One hidden turn or mirror swaps the rows below in pairs. Which row is each named row swapped with?
The rows were stretched afterwards, more along some directions than others.
munur: [-1.28  0.45 -1.62  4.78 -2.56 -1.15  0.37  0.11 -0.56  1.14 -0.77  0.46
 -2.26 -0.11 -0.48 -1.72  1.21 -1.94]
Bar: [ 0.91  1.39 -1.02 -0.52  0.06  0.81 -0.91  1.74 -0.95  2.84 -2.30  1.30
 -0.14  0.21  0.28 -1.53  1.55 -1.12]
Dutol: [ 1.15  2.19 -1.60 -0.37 -0.36  0.35 -1.50  2.22 -1.03  2.90 -1.92  1.25
  0.12  0.33  0.01 -1.80  0.87 -1.65]
Gere: [ 1.92  2.70  0.62  0.02  3.88  2.06 -1.25  0.80  1.67  2.39 -0.27  2.20
 -0.11 -0.39  0.21  3.35 -0.19  0.11]
Zis: [-1.27 -0.81  2.14  2.26  2.57 -1.24  0.64 -2.87  0.06  2.60  2.02  1.91
 -0.30  1.53 -0.02  0.30  1.02  2.91]
Firo: [ 1.96  2.63 -0.25  0.89  3.36  0.95 -2.19  0.92  2.22  2.07  0.60  2.65
  0.73  0.62  1.05  2.51 -0.35  0.41]
giti: [-0.95  1.51  0.88 -0.20 -1.76  1.04 -1.45  2.31 -2.67  0.61 -1.40 -1.21
 -0.77  0.15  0.13  0.17  0.55 -1.46]
potur: [ 1.44  2.09 -1.60 -0.98 -0.26  0.55 -1.39  2.39 -1.03  2.64 -2.35  0.94
 -0.40 -0.05 -0.52 -1.46  0.79 -2.10]
Pegig: [ 1.04  1.51  1.02 -0.04  3.20  1.84 -0.14  0.00  2.38  2.14  0.32  2.45
  0.39 -0.26  0.56  3.10 -0.58  0.75]
neza: [-2.54  1.32 -1.15  1.06 -0.69 -0.26 -0.97  0.18 -1.85  1.54 -1.92  0.89
  0.23  0.93 -0.39 -1.01  1.32  0.35]
Logu: [ 1.11  1.58 -1.31 -0.79 -0.08  0.15 -1.47  2.38 -1.07  2.33 -2.24  0.74
 -0.43  0.10 -0.04 -1.74  1.01 -1.26]
Bina: [-0.42 -0.21  2.49  2.53  3.53 -0.37  0.31 -2.82 -0.13  2.93  1.99  2.26
 -0.39  0.92 -0.30  1.18  1.05  2.49]
Zuvob: [-1.91  1.28 -1.55  1.09 -1.03 -1.01 -1.27 -0.04 -1.09  1.26 -0.60  1.25
  0.83  0.79 -0.18 -1.13  1.75  0.29]
Lero: [ 2.39  2.63  0.07  0.06  3.98  2.12 -1.58  0.97  1.66  2.41  0.09  2.28
  0.11 -0.32 -0.30  3.14 -0.33 -0.41]
Nuzul: [ 1.62  2.50  0.16  0.59  2.95  1.77 -1.70  1.50  1.68  2.21  0.25  1.87
 -0.10  0.20 -0.07  3.21 -0.57 -0.24]
mer: [ 1.85  1.92 -0.13  0.81  2.85  1.10 -1.94  1.02  2.07  2.57  0.38  1.99
  0.11  0.05  1.03  2.80 -0.85  0.23]
zot: [-0.57 -0.01 -0.82  2.56 -0.32  1.89  1.24  0.15 -1.56  4.02  1.10  0.39
 -0.22  1.58  0.51 -1.48  0.01 -1.62]
Temi: [-0.82  1.02  1.16 -0.69 -1.22  0.96 -1.43  2.07 -3.02  1.51 -0.85 -1.10
 -0.59  0.30  0.65  0.68  0.28 -1.07]
gagu: [ 1.98  2.83  0.34 -0.21  2.86  2.85 -0.87  0.66  2.15  3.26  0.47  2.05
  0.10 -0.02 -0.29  3.27 -0.36 -1.02]
fatug: [-1.83 -1.87 -1.01  0.74 -0.78  1.14  0.21 -0.16  0.29  0.02  1.34  0.12
 -1.64  0.97  1.83 -0.05 -0.70 -0.25]
Kuvet: [-0.24 -0.49  1.53  2.36  3.77 -1.84 -0.51 -2.72 -0.11  2.85  2.53  2.90
 -0.12  2.04  0.63  0.55  0.26  3.10]
nedus: [-0.19  0.26  1.91  2.30  2.13  0.01  0.66 -2.96  0.37  3.22  1.54  2.15
 -0.37  1.11 -0.86  0.42  1.40  1.63]
sesa: [-1.65  0.52 -1.37  4.36 -2.34 -0.96  0.50  0.15 -1.04  1.18 -0.40  0.30
 -2.61 -0.07 -0.78 -1.60  0.78 -1.95]
fon: [ 1.52  1.51  0.86  1.09  3.27  1.22 -0.98  0.98  1.48  1.91 -0.07  2.44
  0.29  0.19  1.14  2.89 -0.81  1.23]
vemiz: [-0.60  1.45  0.98  0.00 -1.79  0.95 -1.08  2.32 -3.10  1.13 -1.27 -1.16
 -0.82  0.29 -0.03  0.16  0.38 -1.67]
Punin: [-0.63  1.04  1.07 -0.07 -1.84  0.78 -1.43  2.21 -2.77  1.71 -0.86 -1.21
 -0.73  0.37  0.69  0.16  0.42 -1.41]
mazan: [-1.15 -0.61  2.64  2.27  2.27 -0.16  1.57 -3.24  0.16  2.35  1.53  1.96
  0.13  0.91  0.35  0.60  0.73  3.29]
vizer: [-0.95  1.51  1.04 -0.38 -1.80  1.13 -0.94  2.18 -2.98  0.79 -1.57 -1.20
 -1.03  0.01  0.05  0.37  0.44 -1.34]
gem: [-0.52  0.02 -1.10  2.97 -0.65  1.14  0.83  0.56 -1.55  3.03  1.04 -0.24
 -0.34  1.84  0.05 -1.98 -0.42 -1.84]
taze: [ 1.19  2.39  0.07  0.13  2.52  1.88 -0.91  1.16  2.33  2.07 -0.01  1.68
  0.06 -0.06  0.70  2.71 -0.26  0.08]
Fevo: [-0.50 -0.38 -0.91  2.84 -0.89  1.07  0.91  0.10 -1.48  2.88  1.08  0.11
 -0.49  2.05  0.55 -2.35 -0.51 -1.63]
guva: [-0.36 -0.55  1.90  2.24  2.74 -1.74 -0.62 -2.42 -0.65  2.62  1.16  1.83
  0.03  1.73  0.44  0.32  0.46  3.15]
Geter: [-2.61 -1.77 -0.25  0.88 -1.27  1.91  0.31 -0.09 -0.10  0.45  0.44 -0.17
 -2.33  0.07  1.84 -0.36  0.07  0.28]
nitu: [-1.05  0.79 -1.37  4.67 -2.76 -0.84  0.51  0.52 -0.99  1.22 -0.70  0.34
 -2.38 -0.15 -0.97 -1.70  1.01 -2.42]
sizu: [ 0.15 -0.07  1.89  2.10  3.60 -0.23  0.06 -2.48 -0.49  2.65  1.61  2.09
 -0.31  1.02 -0.60  0.84  0.73  2.21]
vukop: [-0.59 -0.09  1.70  2.89  2.29 -1.32  0.01 -2.17 -0.47  2.13  0.94  1.90
 -0.76  1.38 -0.53  0.21  1.02  2.76]
nir: [ 1.25  1.43  1.05 -0.02  3.30  2.03 -0.75  0.39  1.90  2.66 -0.10  1.86
  0.29 -0.31  1.13  2.98 -0.67  1.21]
giput: [-0.60 -0.61  2.32  3.17  2.93 -1.55  0.53 -2.40 -0.78  2.45  1.03  2.58
  0.05  1.38  0.48  0.44  0.54  3.82]
raz: [-0.52 -0.06 -0.76  3.05 -1.35  1.63  1.10  0.12 -1.65  2.98  1.14 -0.43
 -0.39  1.64 -0.14 -2.16 -0.16 -2.18]
ruda: [-1.58  0.48 -1.11  4.73 -2.72 -0.70  0.70  0.11 -0.74  0.97 -0.28  0.33
 -2.38 -0.17 -1.10 -1.46  1.14 -2.29]
rali: [-0.77 -0.84  2.40  2.18  3.10 -0.73  0.69 -2.91 -0.02  2.90  0.96  2.06
  0.07  1.07  0.35  0.64  0.55  3.47]
Fuf: [-0.97  0.87 -1.65  4.54 -2.66 -1.28  0.16  0.50 -0.96  1.75 -1.01  0.33
 -2.15  0.19 -0.48 -1.86  0.97 -2.20]

Swapped with neza: Geter
Swapped with Lero: sizu
Swapped with Fevo: Dutol
Swapped with raz: potur
Swapped with mazan: Pegig
Swapped with ruda: vizer
Swapped with mer: guva
Swapped with Firo: Kuvet

